Where one turn sends some rows of the set: a few examples, then the rows asked
Saf: [-1.28 -0.61 -1.12  0.33  0.82 -0.21  0.14 -0.60  1.56  2.21 -0.69 -2.20
  2.41 -0.07 -0.64  0.97  1.97 -0.02 -0.69  0.98 -0.09  3.06  0.80 -2.60
  2.79 -0.03  1.76  0.86]
rog: [-1.77  0.64 -1.35  1.06  0.29  0.32 -1.60 -1.01 -1.95  1.89 -0.52 -1.91
  1.90 -0.10  0.53  1.92  2.43  0.34 -1.87  0.19  0.27  2.24  0.19 -0.65
  2.39 -1.60 -0.32 -0.98]
bafa: [-1.16 -0.42 -0.53  0.32  0.50  0.13  0.98 -0.44  1.48  2.60 -0.41 -2.00
  1.52 -0.27 -0.75  0.55  2.13  0.31 -0.63  1.25  0.33  2.90  0.70 -2.01
  2.61 -0.50  2.36  0.93]
bub: [-0.55 -0.33 -2.57 -0.60  1.52  1.53  0.26 -0.47 -1.28  1.07  0.24 -1.20
  0.30  1.66  1.37  0.61  1.72 -1.29 -1.47  1.27 -1.24  2.41 -0.92 -0.22
  2.14 -1.94  0.42 -1.15]
Dap: [-0.37  0.04 -2.11 -0.43  1.86  1.82  0.28  0.17 -1.54  2.02 -0.14 -1.07
 -0.25  1.46  1.00  0.73  0.80 -1.35 -1.91  1.06 -0.96  2.24 -0.68 -0.28
  2.38 -1.13  0.29 -1.88]
sedam: [-0.77 -0.01 -1.79 -0.31  1.64  2.07  0.58 -0.06 -1.54  1.98 -0.41 -1.38
 -0.25  1.62  1.18  0.71  1.16 -1.35 -1.75  0.26 -1.43  3.14 -0.82 -0.28
  2.21 -1.34 -0.06 -1.14]
Gitat: [-0.38  0.09 -2.03 -0.56  1.54  1.92  0.24  0.49 -1.30  1.76 -0.10 -1.36
 -0.62  1.28  1.17  0.63  1.23 -1.33 -1.41  0.70 -0.72  2.84 -1.29  0.49
  2.43 -2.07  0.59 -1.28]
fom: [-1.19 -0.52 -1.36  1.16  0.73  0.76  0.53 -1.21  1.38  2.71 -0.22 -2.18
  1.83  0.04 -0.46  0.97  1.64  0.66 -1.07  0.82  0.44  3.13  0.96 -2.66
  2.98  0.21  2.01  0.73]
Sez: [-0.92 -0.63 -0.48  0.36  0.46  0.90  0.45 -0.35  1.46  2.50  0.36 -2.48
  1.90  0.47 -0.63  0.39  2.22 -0.11 -0.41  0.74 -0.31  3.69  1.05 -2.69
  2.61  0.02  1.87  0.93]
Ligad: [-2.08  0.37 -1.64  1.11  0.69  0.26 -1.30 -0.44 -2.03  1.28 -0.66 -1.98
  1.95 -0.49  0.63  1.96  1.96  0.13 -1.50  0.22  0.38  2.48 -0.22 -1.15
  2.61 -1.69 -0.64 -1.47]
vogis: [-0.33 -0.64 -0.64  2.11  0.83  2.31 -0.43 -0.58  0.05  0.03 -0.05  1.37
  0.95 -1.29  1.06  0.97 -0.17  1.03  0.64 -0.09 -0.61  4.18 -1.11 -1.28
  2.06 -0.44  1.69 -0.71]
gupu: [-0.01 -0.04 -0.45  1.04  0.59  2.49  0.19  0.44 -0.84  0.35 -0.48  1.47
  1.28 -1.18  0.83  0.61 -0.31  1.47  0.98 -0.04  0.01  3.81 -0.52 -0.55
  1.67 -0.75  1.10 -1.85]
Pivad: [ 0.03 -0.70 -0.74  1.55  0.56  2.04 -0.23  0.01  0.33  0.07 -0.97  1.60
  1.81 -1.39  1.17  0.59 -0.39  1.10  0.82  0.27 -0.25  3.62 -0.72 -0.80
  1.56 -0.74  1.19 -1.42]
muzuv: [-0.19 -0.06 -2.08 -0.87  1.15  1.18 -0.02  0.34 -1.01  1.33 -0.06 -2.14
 -0.09  1.35  1.01  0.31  1.23 -1.53 -1.82  1.17 -1.17  2.75 -1.04 -0.17
  2.94 -1.21  0.53 -1.21]
mogum: [-0.60  0.55 -2.37 -0.29  1.36  1.40 -0.78  0.10  0.68  0.40  1.20  0.41
  0.28 -0.94  1.51  1.77  1.76  0.76  0.70  1.24  0.85  3.21 -0.25  0.93
  2.52 -1.40  0.83  0.00]
Kufe: [ 0.30  2.53 -1.07  2.13  0.02  0.38  0.78  0.37  0.20  1.80  1.04 -1.73
  1.39  0.15  0.08 -0.35  0.71  1.11 -0.11  0.26  0.27  3.21  1.59 -0.99
  1.05 -1.51  1.20 -0.05]
lazas: [-0.14 -0.41 -0.07  2.09  0.68  2.72 -0.25 -0.34 -0.14  0.67 -0.48  2.02
  0.91 -1.09  0.58  0.50 -0.01  0.94  0.57  0.08 -0.15  3.78  0.17 -0.58
  1.63 -1.57  1.53 -0.83]
fel: [-1.23 -0.40 -1.04  1.06  0.95 -0.02  0.59  0.03  1.56  2.13 -0.55 -1.83
  2.04 -0.30 -0.90  1.09  1.95  0.93 -0.84  0.73  0.25  3.60  0.43 -2.19
  2.56  0.53  2.21  0.56]
veri: [-0.19  0.57 -2.59  0.07  1.57  1.89 -0.76  0.11  0.17  0.80  1.09  0.80
  0.65 -1.19  2.16  1.70  1.82  0.76  0.41  1.70  0.77  3.73  0.06  0.46
  2.82 -1.71  0.90 -0.07]
Kivab: [ 0.13  1.87 -1.14  2.77  0.04  0.25  1.06 -0.19  0.14  1.11  0.48 -1.48
  1.16  0.42  0.58 -0.44  0.88  1.13  0.30  0.80  0.34  2.87  1.83 -0.71
  0.80 -1.18  1.05  0.53]
dukep: [-0.06 -0.19 -0.84  2.50  0.46  2.15 -0.05  0.00 -0.23  0.38 -0.31  1.60
  1.28 -1.22  0.55  0.54 -0.30  1.51  0.48 -0.11  0.02  3.82 -0.18 -1.24
  1.56 -0.72  1.37 -1.72]

Dap turns into Pivad
bub turns into lazas
Kufe turns into Ligad
Now find these:
rog turns into veri
Saf turns into Gitat
gupu turns into fel
Sez turns into sedam

